In the data rows, zero lies at 4.5, halfway between 4 and 5.
Every row has a hidden score. In each pair, how much higher is the second row's than the first's? 20 means about the same, 40 much higher and 0 much lower. The score is a weighted sum of the row's numbers plus the product of two more (or one squared), each taken from its middle value.
[4. 7. 8. 1. 5. 7. 4. 5. 6. 4. 1. 4.]
[5. 3. 4. 5. 4. 3. 3. 6. 4. 6. 5. 4.] ~ 18
[4. 6. 6. 3. 5. 7. 5. 5. 4. 5. 4. 5.]
[5. 6. 6. 5. 4. 7. 6. 6. 2. 5. 7. 3.] ~ 20
[5. 6. 7. 3. 5. 7. 5. 4. 4. 6. 3. 6.]
[4. 5. 6. 5. 5. 6. 5. 5. 4. 5. 5. 3.] ~ 24
[2. 4. 6. 4. 8. 9. 5. 4. 4. 6. 5. 5.]
[5. 4. 5. 4. 3. 5. 5. 5. 3. 6. 5. 5.] ~ 23
[5. 5. 5. 4. 5. 5. 3. 5. 5. 6. 4. 6.]
[5. 2. 2. 9. 3. 6. 1. 2. 4. 5. 6. 8.] ~ 14
[2. 2. 3. 6. 5. 4. 1. 5. 8. 7. 3. 6.]
[2. 2. 2. 4. 5. 6. 5. 4. 4. 2. 4. 3.] ~ 23
[3. 3. 1. 9. 3. 2. 1. 4. 6. 3. 5. 5.]
[6. 5. 4. 5. 2. 4. 5. 5. 4. 5. 5. 4.] ~ 13
[3. 5. 5. 3. 6. 4. 5. 4. 6. 5. 4. 5.]
[3. 1. 1. 6. 3. 2. 2. 4. 7. 4. 3. 4.] ~ 29
[5. 0. 1. 7. 6. 7. 2. 1. 7. 2. 1. 6.]
[5. 5. 5. 4. 4. 3. 5. 5. 4. 4. 4. 4.] ~ 30
[6. 2. 3. 9. 4. 4. 3. 3. 3. 3. 8. 4.]
[5. 5. 4. 5. 4. 3. 4. 5. 5. 5. 5. 5.] ~ 23
[5. 6. 7. 7. 6. 3. 7. 6. 5. 6. 8. 2.]
[6. 6. 5. 4. 3. 6. 5. 5. 3. 5. 5. 5.] ~ 16
[7. 4. 3. 6. 3. 3. 6. 4. 3. 2. 6. 3.]
[5. 6. 5. 5. 4. 4. 5. 4. 4. 5. 4. 5.] ~ 23
[2. 4. 2. 6. 6. 5. 5. 6. 4. 4. 7. 4.]
[8. 6. 4. 5. 1. 1. 3. 7. 1. 4. 4. 4.] ~ 26
[4. 3. 3. 4. 4. 3. 5. 4. 5. 4. 4. 4.]
[6. 6. 6. 3. 5. 5. 4. 6. 6. 2. 2. 3.] ~ 12
[0. 1. 2. 6. 7. 1. 3. 4. 8. 6. 7. 5.]
[4. 4. 5. 4. 4. 6. 4. 5. 4. 7. 4. 5.] ~ 10
[7. 7. 5. 3. 5. 5. 7. 5. 4. 2. 2. 2.]
[4. 6. 4. 4. 5. 4. 4. 6. 4. 4. 3. 3.] ~ 23
[5. 6. 6. 4. 5. 5. 4. 4. 4. 6. 4. 5.]
[5. 7. 6. 4. 6. 6. 5. 6. 5. 2. 3. 1.] ~ 21
[7. 6. 5. 0. 2. 3. 5. 3. 6. 4. 0. 7.]
[6. 5. 5. 5. 3. 4. 5. 5. 3. 4. 5. 5.] ~ 20
[5. 6. 5. 4. 5. 1. 5. 3. 6. 5. 4. 6.]
[3. 3. 5. 3. 4. 6. 3. 5. 4. 7. 4. 5.] ~ 11
[2. 5. 6. 4. 6. 7. 5. 5. 4. 7. 5. 5.]
[1. 3. 3. 7. 8. 3. 7. 4. 8. 2. 7. 2.] ~ 20
[6. 7. 7. 5. 4. 7. 8. 5. 3. 3. 6. 3.]
[4. 6. 7. 4. 6. 7. 6. 5. 5. 4. 5. 2.] ~ 21
[4. 6. 7. 3. 5. 7. 5. 4. 4. 6. 3. 6.]
[4. 4. 4. 5. 4. 4. 4. 5. 4. 5. 5. 5.] ~ 22
[7. 5. 5. 5. 3. 5. 6. 4. 3. 5. 5. 5.]
[6. 6. 5. 6. 4. 2. 6. 6. 3. 4. 7. 3.] ~ 31
[1. 2. 3. 4. 5. 6. 3. 4. 7. 6. 4. 7.]
[5. 6. 4. 5. 6. 4. 5. 4. 5. 4. 4. 4.] ~ 27
[8. 6. 6. 2. 4. 3. 5. 2. 4. 6. 2. 8.]
[4. 6. 6. 4. 5. 6. 4. 4. 4. 5. 4. 4.] ~ 22
[4. 4. 5. 5. 5. 7. 4. 3. 3. 7. 5. 6.]
[4. 7. 6. 4. 7. 3. 8. 2. 6. 4. 7. 6.] ~ 37
[5. 2. 3. 7. 3. 5. 3. 4. 2. 5. 5. 4.]
[5. 4. 5. 5. 3. 4. 4. 5. 3. 6. 5. 5.] ~ 27
[4. 6. 6. 2. 5. 6. 5. 4. 4. 6. 3. 5.]
[5. 5. 4. 5. 4. 3. 5. 5. 3. 5. 5. 4.] ~ 22
[3. 4. 3. 4. 6. 4. 5. 3. 6. 3. 4. 4.]
[5. 3. 3. 5. 5. 4. 4. 2. 7. 3. 4. 6.] ~ 15
[5. 5. 5. 5. 4. 4. 4. 5. 3. 6. 5. 5.]
[5. 4. 3. 6. 3. 0. 5. 5. 5. 2. 7. 4.] ~ 27
[5. 5. 4. 5. 4. 2. 5. 5. 4. 5. 5. 5.]
[7. 7. 7. 1. 6. 6. 7. 3. 4. 5. 4. 5.] ~ 18
[3. 4. 3. 8. 5. 3. 2. 3. 8. 4. 5. 6.]
[5. 4. 5. 4. 2. 4. 5. 6. 3. 5. 5. 4.] ~ 15
[3. 4. 4. 6. 5. 4. 3. 4. 7. 6. 4. 5.]
[4. 1. 3. 7. 4. 7. 2. 3. 3. 6. 5. 5.] ~ 6
[5. 3. 3. 6. 4. 3. 3. 5. 5. 4. 4. 4.]
[2. 4. 6. 5. 7. 6. 4. 5. 6. 7. 7. 4.] ~ 20
[8. 8. 4. 4. 4. 4. 7. 5. 3. 0. 4. 3.]
[4. 6. 6. 3. 5. 6. 4. 6. 5. 7. 3. 5.] ~ 9
[1. 5. 6. 4. 7. 6. 6. 3. 6. 7. 6. 6.]
[5. 6. 5. 4. 6. 5. 5. 3. 5. 3. 3. 4.] ~ 22
[4. 5. 5. 4. 5. 6. 4. 5. 4. 6. 5. 5.]
[5. 5. 5. 4. 5. 4. 4. 5. 5. 5. 4. 5.] ~ 22
[6. 5. 5. 4. 2. 4. 5. 6. 4. 4. 4. 4.]
[1. 3. 4. 3. 7. 6. 4. 5. 6. 6. 3. 4.] ~ 22
[4. 6. 9. 2. 8. 9. 4. 4. 6. 6. 2. 4.]
[5. 5. 4. 3. 4. 3. 4. 6. 5. 5. 2. 3.] ~ 27
[5. 6. 5. 4. 4. 5. 3. 6. 4. 5. 2. 4.]
[2. 3. 5. 5. 6. 5. 4. 4. 6. 6. 6. 3.] ~ 26
[2. 3. 2. 3. 6. 2. 6. 6. 5. 0. 5. 0.]
[5. 5. 7. 3. 7. 8. 6. 3. 5. 5. 4. 5.] ~ 3
[0. 1. 3. 5. 6. 4. 3. 3. 7. 5. 5. 4.]
[4. 6. 8. 4. 6. 7. 5. 6. 5. 7. 5. 4.] ~ 5
[5. 6. 6. 5. 6. 4. 6. 6. 5. 5. 6. 3.]
[5. 5. 6. 3. 5. 6. 4. 5. 5. 6. 4. 6.] ~ 16
[6. 4. 4. 4. 4. 3. 6. 2. 5. 3. 5. 6.]
[5. 5. 6. 3. 4. 6. 5. 4. 4. 6. 4. 5.] ~ 16
[4. 7. 7. 3. 8. 7. 7. 8. 4. 3. 6. 1.]
[4. 5. 4. 3. 4. 6. 6. 6. 3. 2. 5. 2.] ~ 21
[4. 5. 6. 4. 5. 6. 4. 5. 5. 7. 4. 5.]
[5. 7. 6. 3. 7. 5. 7. 3. 4. 4. 4. 4.] ~ 26
[6. 4. 3. 6. 3. 3. 6. 6. 2. 1. 6. 2.]
[7. 4. 5. 5. 4. 3. 3. 4. 6. 6. 4. 4.] ~ 21
[6. 5. 5. 5. 3. 4. 5. 5. 3. 5. 6. 4.]
[3. 3. 1. 9. 3. 3. 1. 5. 6. 4. 5. 6.] ~ 20
[7. 5. 5. 5. 3. 3. 5. 4. 3. 4. 5. 5.]
[7. 5. 4. 5. 3. 2. 5. 5. 4. 5. 4. 5.] ~ 17
[4. 5. 5. 4. 3. 5. 5. 6. 4. 5. 3. 3.]
[6. 5. 5. 5. 4. 3. 4. 4. 4. 5. 5. 5.] ~ 22
[5. 4. 5. 4. 4. 4. 4. 5. 4. 6. 4. 6.]
[3. 5. 6. 3. 6. 5. 3. 5. 8. 8. 3. 7.] ~ 14
[3. 2. 2. 5. 4. 3. 1. 4. 7. 6. 3. 7.]
[2. 3. 2. 7. 6. 5. 4. 4. 7. 6. 4. 6.] ~ 14
[0. 0. 0. 7. 6. 3. 5. 5. 7. 2. 6. 2.]
[6. 6. 5. 4. 4. 4. 5. 4. 4. 4. 4. 5.] ~ 14
[5. 5. 4. 5. 3. 2. 5. 5. 3. 3. 5. 4.]
[0. 2. 3. 6. 7. 3. 2. 4. 9. 4. 4. 5.] ~ 14
[5. 5. 5. 4. 4. 4. 4. 6. 4. 5. 4. 5.]
[3. 0. 1. 8. 6. 7. 4. 0. 5. 4. 6. 6.] ~ 13
[5. 4. 4. 3. 6. 4. 6. 3. 5. 4. 3. 5.]
[7. 5. 4. 6. 1. 3. 4. 6. 2. 4. 5. 4.] ~ 21
[2. 2. 3. 4. 3. 4. 4. 6. 5. 5. 3. 3.]
[4. 3. 4. 5. 4. 3. 5. 5. 4. 4. 5. 5.] ~ 7
[5. 6. 7. 4. 6. 6. 7. 6. 3. 6. 7. 2.]
[2. 6. 7. 4. 8. 9. 6. 4. 5. 6. 5. 5.] ~ 16
[1. 3. 5. 3. 9. 5. 5. 3. 7. 7. 6. 7.]
[5. 5. 4. 4. 4. 3. 2. 4. 7. 6. 4. 8.] ~ 30
[2. 3. 4. 6. 6. 7. 3. 5. 4. 6. 5. 3.]
[3. 3. 5. 6. 6. 7. 4. 4. 4. 5. 5. 2.] ~ 24
[5. 3. 3. 7. 3. 3. 4. 3. 3. 4. 5. 4.]
[4. 4. 5. 4. 3. 5. 3. 4. 4. 5. 3. 4.] ~ 20
[4. 3. 2. 6. 4. 1. 5. 5. 4. 3. 7. 3.]
[4. 3. 5. 4. 3. 6. 3. 5. 4. 7. 4. 5.] ~ 11
[5. 5. 5. 4. 4. 5. 5. 4. 3. 6. 5. 5.]
[2. 6. 7. 6. 7. 8. 1. 5. 7. 6. 4. 6.] ~ 27
[5. 7. 7. 2. 5. 9. 6. 3. 3. 6. 3. 6.]
[4. 4. 5. 3. 5. 5. 2. 4. 7. 7. 2. 7.] ~ 23
[4. 2. 1. 2. 3. 1. 4. 3. 8. 1. 3. 8.]
[4. 5. 5. 4. 5. 4. 4. 5. 5. 6. 3. 5.] ~ 25
[5. 4. 6. 5. 4. 7. 3. 5. 3. 7. 5. 5.]
[5. 5. 4. 5. 3. 3. 6. 7. 2. 2. 8. 2.] ~ 31
[3. 3. 3. 4. 4. 2. 5. 5. 5. 4. 6. 5.]
[4. 2. 5. 3. 7. 6. 6. 2. 6. 5. 4. 5.] ~ 18
[1. 6. 9. 3. 9. 9. 4. 6. 7. 6. 4. 3.]
[4. 3. 1. 6. 3. 1. 3. 7. 5. 2. 4. 2.] ~ 30
[7. 8. 5. 0. 4. 5. 6. 4. 3. 2. 1. 4.]
[5. 5. 6. 4. 5. 5. 4. 6. 3. 6. 5. 4.] ~ 20
[6. 5. 5. 3. 4. 5. 4. 5. 5. 4. 3. 4.]
[5. 7. 9. 3. 7. 6. 5. 7. 4. 9. 5. 4.] ~ 18
[5. 3. 4. 4. 2. 3. 5. 7. 2. 4. 6. 4.]
[3. 5. 2. 6. 5. 5. 7. 5. 4. 2. 6. 3.] ~ 19
[5. 6. 5. 3. 4. 6. 4. 5. 4. 5. 3. 4.]
[5. 5. 5. 5. 4. 4. 3. 6. 3. 6. 4. 5.] ~ 23
[5. 4. 5. 4. 4. 5. 5. 5. 3. 5. 5. 5.]
[5. 4. 5. 5. 5. 4. 5. 5. 4. 7. 6. 5.] ~ 20
[4. 6. 7. 2. 7. 6. 4. 5. 6. 6. 2. 4.]
[4. 1. 1. 9. 3. 4. 0. 3. 4. 6. 6. 7.] ~ 11
[3. 4. 4. 6. 7. 6. 4. 2. 5. 5. 5. 6.]
[7. 4. 6. 4. 4. 5. 5. 3. 6. 3. 3. 4.] ~ 20
[6. 6. 7. 3. 4. 4. 6. 4. 4. 6. 5. 5.]
[6. 7. 4. 5. 6. 7. 6. 5. 5. 0. 1. 0.] ~ 15
[4. 5. 6. 4. 4. 6. 4. 5. 6. 5. 3. 3.]
[4. 8. 8. 4. 8. 6. 7. 5. 4. 5. 6. 2.] ~ 25
[6. 5. 5. 5. 4. 3. 5. 4. 4. 4. 4. 5.]
[5. 7. 3. 5. 2. 3. 5. 8. 2. 1. 4. 1.] ~ 22
[3. 5. 6. 4. 4. 7. 5. 6. 4. 4. 5. 2.]
[2. 4. 4. 6. 5. 6. 1. 4. 7. 5. 3. 6.] ~ 20
[5. 5. 4. 4. 4. 4. 5. 7. 3. 3. 6. 3.]
[6. 7. 6. 5. 5. 5. 6. 5. 4. 5. 5. 4.] ~ 21
[5. 5. 5. 4. 5. 5. 5. 5. 5. 6. 4. 4.]
[0. 2. 4. 2. 6. 6. 4. 5. 7. 5. 4. 7.] ~ 12
[3. 2. 1. 7. 3. 3. 2. 4. 5. 4. 6. 6.]
[5. 3. 4. 4. 6. 5. 6. 1. 6. 2. 2. 3.] ~ 32
[6. 4. 5. 6. 3. 2. 5. 5. 5. 4. 4. 3.]
[5. 6. 5. 4. 5. 4. 4. 5. 4. 5. 4. 5.] ~ 18
[6. 5. 6. 5. 4. 3. 6. 6. 4. 6. 7. 3.]
[2. 0. 0. 9. 3. 2. 4. 0. 6. 3. 8. 9.] ~ 19
[2. 1. 3. 5. 4. 4. 4. 4. 5. 6. 5. 5.]
[6. 4. 4. 4. 3. 6. 4. 5. 3. 5. 4. 5.] ~ 6
[4. 4. 4. 5. 4. 2. 4. 5. 5. 5. 6. 5.]
[1. 0. 0. 7. 7. 5. 4. 1. 7. 4. 7. 7.] ~ 11
[9. 7. 6. 1. 4. 2. 5. 3. 5. 5. 2. 8.]
[2. 5. 7. 4. 7. 6. 3. 6. 5. 6. 3. 2.] ~ 25
[3. 2. 3. 4. 5. 3. 4. 4. 5. 4. 5. 4.]
[7. 5. 3. 6. 4. 3. 5. 4. 4. 0. 3. 1.] ~ 20
[6. 5. 4. 5. 2. 3. 4. 5. 3. 5. 5. 5.]
[2. 5. 6. 5. 6. 6. 6. 5. 4. 6. 7. 4.] ~ 21
[3. 2. 3. 5. 4. 3. 4. 4. 5. 5. 5. 5.]
[3. 3. 4. 4. 5. 5. 4. 4. 6. 5. 4. 5.] ~ 16
[5. 4. 4. 5. 3. 4. 4. 5. 4. 5. 5. 4.]
[5. 5. 5. 4. 4. 4. 4. 5. 3. 6. 5. 6.] ~ 21
[4. 6. 6. 4. 5. 5. 5. 4. 4. 4. 5. 5.]
[6. 7. 5. 6. 5. 2. 8. 6. 3. 1. 7. 1.] ~ 23
[5. 2. 4. 6. 4. 7. 3. 4. 3. 7. 5. 5.]
[4. 7. 8. 3. 7. 6. 4. 6. 4. 8. 5. 4.] ~ 35
[4. 5. 4. 5. 5. 5. 4. 5. 4. 4. 5. 4.]
[6. 6. 6. 3. 5. 8. 4. 6. 5. 3. 2. 3.] ~ 14
[2. 3. 6. 4. 6. 6. 4. 5. 5. 7. 5. 4.]
[5. 5. 6. 3. 6. 6. 4. 4. 5. 6. 3. 6.] ~ 14
[1. 4. 5. 5. 8. 6. 5. 5. 5. 6. 7. 4.]
[6. 6. 4. 5. 4. 3. 5. 6. 3. 2. 5. 3.] ~ 26
[6. 8. 9. 2. 5. 8. 4. 4. 5. 6. 3. 6.]
[4. 2. 4. 5. 4. 3. 4. 3. 3. 5. 5. 5.] ~ 19
[7. 7. 6. 5. 4. 6. 6. 6. 3. 2. 4. 1.]
[4. 5. 5. 4. 6. 3. 4. 5. 5. 6. 4. 5.] ~ 19
[5. 6. 4. 3. 4. 4. 5. 6. 5. 2. 2. 3.]
[4. 6. 5. 3. 6. 6. 4. 5. 5. 6. 3. 5.] ~ 17
[7. 6. 4. 5. 2. 4. 3. 7. 2. 3. 4. 4.]
[5. 5. 5. 4. 5. 5. 3. 4. 4. 7. 4. 6.] ~ 16
[5. 5. 5. 5. 4. 4. 5. 5. 4. 5. 4. 5.]
[3. 7. 7. 2. 7. 7. 4. 5. 6. 7. 3. 6.] ~ 20
[9. 8. 7. 2. 3. 4. 6. 4. 4. 5. 3. 8.]
[5. 6. 4. 5. 3. 3. 3. 6. 3. 4. 3. 4.] ~ 21
[5. 5. 5. 5. 3. 3. 5. 6. 3. 5. 6. 3.]
[9. 6. 7. 0. 5. 7. 8. 0. 5. 3. 1. 9.] ~ 3
[5. 5. 5. 4. 4. 5. 5. 4. 3. 4. 5. 4.]
[3. 3. 4. 6. 4. 4. 2. 5. 5. 6. 4. 5.] ~ 22
[5. 5. 2. 6. 2. 1. 5. 8. 2. 0. 5. 0.]
[3. 4. 4. 4. 6. 4. 4. 4. 5. 5. 3. 4.] ~ 18
[6. 8. 6. 1. 4. 6. 7. 4. 3. 3. 2. 5.]
[4. 6. 6. 3. 5. 6. 5. 5. 5. 5. 3. 4.] ~ 20
[5. 6. 3. 6. 6. 3. 4. 3. 6. 3. 4. 6.]
[3. 5. 4. 4. 6. 6. 6. 5. 4. 4. 5. 4.] ~ 12
[5. 5. 5. 4. 3. 4. 4. 6. 4. 5. 4. 4.]
[6. 8. 6. 6. 4. 4. 4. 7. 2. 4. 6. 2.] ~ 33
[3. 2. 2. 7. 5. 1. 6. 3. 6. 3. 6. 2.]
[4. 5. 4. 4. 5. 4. 5. 6. 4. 4. 4. 2.] ~ 7
[5. 4. 2. 5. 2. 1. 4. 6. 3. 3. 5. 4.]
[5. 6. 6. 5. 3. 6. 5. 6. 2. 6. 6. 4.] ~ 16
[5. 5. 6. 4. 4. 5. 4. 5. 4. 6. 4. 5.]
[2. 1. 3. 4. 5. 4. 4. 3. 6. 5. 4. 4.] ~ 33
[3. 4. 5. 3. 5. 5. 2. 6. 6. 7. 4. 6.]
[7. 5. 5. 4. 3. 5. 5. 5. 3. 4. 5. 5.] ~ 21
[5. 7. 9. 2. 8. 6. 4. 5. 6. 7. 4. 6.]
[5. 6. 5. 4. 6. 4. 3. 5. 5. 6. 3. 5.] ~ 25
[4. 7. 4. 4. 4. 5. 6. 8. 3. 1. 4. 0.]
[5. 6. 5. 4. 5. 5. 6. 4. 5. 2. 4. 3.] ~ 21
[5. 5. 5. 6. 4. 2. 4. 5. 4. 4. 4. 2.]
[4. 5. 6. 4. 5. 5. 3. 5. 5. 6. 4. 6.] ~ 10
[4. 6. 6. 3. 6. 6. 4. 4. 5. 6. 3. 6.]
[7. 7. 6. 2. 4. 4. 6. 3. 5. 4. 2. 5.] ~ 23
[8. 5. 5. 3. 5. 6. 7. 2. 4. 3. 4. 6.]
[4. 4. 3. 4. 2. 3. 2. 6. 5. 4. 5. 6.] ~ 29
[4. 3. 3. 5. 3. 2. 3. 5. 6. 6. 5. 7.]
[6. 4. 3. 6. 2. 3. 6. 5. 3. 3. 6. 3.] ~ 22
[4. 5. 6. 3. 7. 7. 3. 5. 6. 8. 3. 7.]
[6. 4. 5. 4. 4. 6. 5. 4. 4. 4. 4. 5.] ~ 26
[6. 6. 4. 5. 2. 4. 6. 5. 3. 4. 5. 5.]
[6. 5. 5. 4. 4. 4. 5. 5. 4. 4. 5. 4.] ~ 21
[6. 7. 6. 4. 4. 5. 5. 4. 4. 4. 5. 4.]
[3. 6. 5. 7. 8. 7. 8. 6. 4. 3. 8. 0.] ~ 14
[5. 5. 5. 4. 5. 5. 5. 5. 4. 5. 4. 5.]
[6. 4. 4. 7. 4. 6. 3. 4. 4. 4. 5. 4.] ~ 20
[4. 5. 6. 5. 5. 6. 4. 4. 4. 7. 5. 5.]
[5. 5. 4. 4. 3. 4. 5. 4. 4. 4. 5. 4.] ~ 20
[4. 5. 4. 6. 4. 6. 3. 4. 6. 5. 3. 6.]
[5. 5. 6. 4. 4. 7. 4. 5. 4. 7. 4. 6.] ~ 17
[3. 4. 3. 4. 5. 3. 5. 7. 3. 3. 6. 2.]
[4. 7. 9. 1. 7. 9. 4. 5. 6. 7. 4. 6.] ~ 18
